Named moves, each a turn or a mirror, and the order they were made in; the first pair answered:
E (before -> after):
1.32  -0.98  -2.16  -5.73  2.17  0.51  -0.74  -0.23  -1.88  2.79  1.43  1.52 -> 1.71  -0.73  -2.22  -2.31  1.64  -0.83  2.62  -0.47  -5.48  1.46  -1.82  1.26
-1.34  -0.57  0.74  -0.49  0.13  -0.16  0.07  -0.60  -0.53  1.46  0.36  1.35 -> -1.45  -0.77  0.64  0.32  0.22  -0.52  0.62  -0.73  -0.89  1.36  -0.14  1.49
2.08  1.17  -1.51  -3.77  2.32  -0.22  -1.20  1.26  0.40  -0.55  2.02  0.93 -> 2.70  1.32  -1.26  -0.59  1.53  -1.39  2.01  1.10  -2.89  -1.83  -1.24  0.61
1.35  0.75  -1.37  1.42  1.48  1.47  2.62  -0.91  -1.12  -1.23  2.00  0.29 -> 1.07  0.66  -1.22  0.13  1.85  2.05  1.31  -1.22  0.67  -0.59  3.38  0.16
Q (before -> after):
3.91  -1.50  -0.69  2.18  1.72  2.79  -2.56  2.77  4.69  -5.40  -2.58  -1.48 -> 0.63  -3.16  1.19  6.33  -2.62  1.28  1.57  1.17  1.41  -3.74  -5.21  -0.96
-0.75  -0.55  -0.96  -1.20  -1.65  -1.93  1.10  -2.22  -2.69  3.75  1.41  2.99 -> 1.39  0.36  -1.93  -4.08  1.44  -0.62  -1.69  -0.55  -0.22  2.67  3.22  2.31
-0.54  0.28  1.51  5.56  -1.34  1.71  1.19  -1.38  -0.33  -3.99  -5.22  -1.16 -> -1.85  0.25  -0.04  3.08  -0.92  -0.35  4.29  -2.40  -4.79  0.19  -4.47  1.36
-1.97  0.04  -0.35  -2.84  0.79  1.29  -2.29  -0.18  2.58  0.88  1.67  -0.33 -> -1.98  -0.18  0.56  -0.28  -0.51  1.48  -1.88  -0.24  3.80  -0.35  0.98  -1.12
B (before -> after):
5.67  1.31  -1.62  0.48  1.18  -1.00  4.50  -1.13  -4.15  -0.25  -3.08  -0.99 -> 6.23  0.95  -0.06  3.20  0.56  0.33  2.80  -0.47  -0.94  -3.15  -3.72  -2.98
-0.24  -0.71  0.28  1.08  -0.38  0.63  -1.90  0.40  2.51  -0.78  0.02  -0.87 -> -2.08  -1.04  0.24  0.46  -1.72  0.23  -0.46  -0.79  0.81  1.69  0.44  0.59
0.60  -0.63  -1.61  -3.28  2.02  -1.15  0.55  0.20  -2.01  2.15  0.38  1.71 -> 2.78  -0.12  -0.81  -1.55  2.53  0.41  -1.88  1.40  1.64  -1.61  0.20  -0.50
V (before -> after):
1.33  -0.10  0.68  -0.53  1.23  2.48  0.58  -1.26  0.97  0.64  -0.87  -1.74 -> 0.99  -0.26  0.74  -0.33  0.85  2.41  0.94  -0.86  0.96  0.27  -1.50  -1.90
-4.22  4.12  -0.95  -4.20  -0.51  1.73  -1.21  -1.31  2.74  1.80  1.46  0.72 -> -5.91  3.08  1.02  0.04  -3.31  1.66  -0.35  -1.99  3.13  0.51  -0.20  -0.53
0.87  -0.39  0.27  3.37  -0.82  -0.48  -0.31  -1.26  1.28  -1.79  -1.40  -0.34 -> 2.35  0.92  -1.90  -1.31  2.25  -0.81  -1.24  -0.83  0.46  -0.86  0.39  0.40
X (before -> after):
-1.13  -0.73  1.04  0.11  -1.84  1.92  -2.04  -0.11  2.18  0.01  1.97  -0.76 -> 0.20  -0.90  1.46  1.56  -1.51  1.69  -1.42  0.20  1.86  -1.55  0.60  -1.37
2.52  3.17  1.09  -3.81  2.59  0.21  -1.62  -0.95  1.91  1.50  1.17  -1.39 -> 1.39  2.24  3.15  2.54  -0.48  -1.22  2.40  -0.89  -0.99  -0.82  -3.26  -2.55
-1.12  -0.25  -0.30  1.55  1.01  0.75  1.15  -1.21  -4.43  -2.17  -0.25  0.22 -> -1.64  -0.32  -0.86  -2.09  1.55  0.99  -0.61  -1.77  -3.30  0.22  2.23  0.87
-2.42  -0.77  0.53  1.19  -2.15  1.20  -2.02  -1.37  0.81  1.88  1.32  -0.20 -> 0.81  0.71  -0.08  1.10  0.63  1.51  -3.17  0.32  1.88  -1.55  0.97  -1.47
Pairs:
Each pair is 2 to 3 moves apart.
2.48  0.63  -1.36  -3.62  1.55  0.61  -2.46  1.60  2.47  -0.61  0.11  -1.16 -> 1.34  -0.37  -0.10  2.11  -1.15  0.49  -0.94  1.43  2.08  -2.98  -2.75  -2.38 => Q E
-0.11  -3.40  1.00  4.65  -3.60  -1.86  0.62  1.58  0.93  -1.58  -1.13  -2.18 -> 0.97  -2.52  -0.55  -1.26  -0.88  -0.29  -4.13  1.94  5.26  -0.23  3.10  -1.67 => E Q X
-0.07  -0.53  -2.01  -3.87  2.61  1.74  -4.75  -1.24  5.16  0.10  2.24  0.06 -> -4.02  -1.64  -1.88  -1.71  -1.38  -1.32  1.51  -3.58  -2.34  4.49  -0.36  2.95 => Q Q B
4.93  3.13  0.07  -3.60  3.33  0.17  -4.62  -1.15  2.92  1.68  4.14  -0.84 -> 4.49  2.38  2.07  0.45  1.27  1.29  -5.51  -0.59  5.58  -1.36  2.42  -3.09 => Q V
2.13  4.23  -5.67  -5.47  2.82  -1.92  3.02  3.24  -5.57  2.73  2.27  2.92 -> -5.98  -0.33  -1.12  0.01  -6.28  -1.35  4.15  -0.33  -3.67  6.74  1.26  3.43 => X B X
-4.30  -1.80  -1.32  -4.83  -3.52  0.56  1.00  -2.95  -2.56  7.71  4.23  2.86 -> 1.82  0.14  -1.64  -6.32  1.27  3.80  -5.95  0.31  5.39  0.96  5.65  -0.69 => Q B
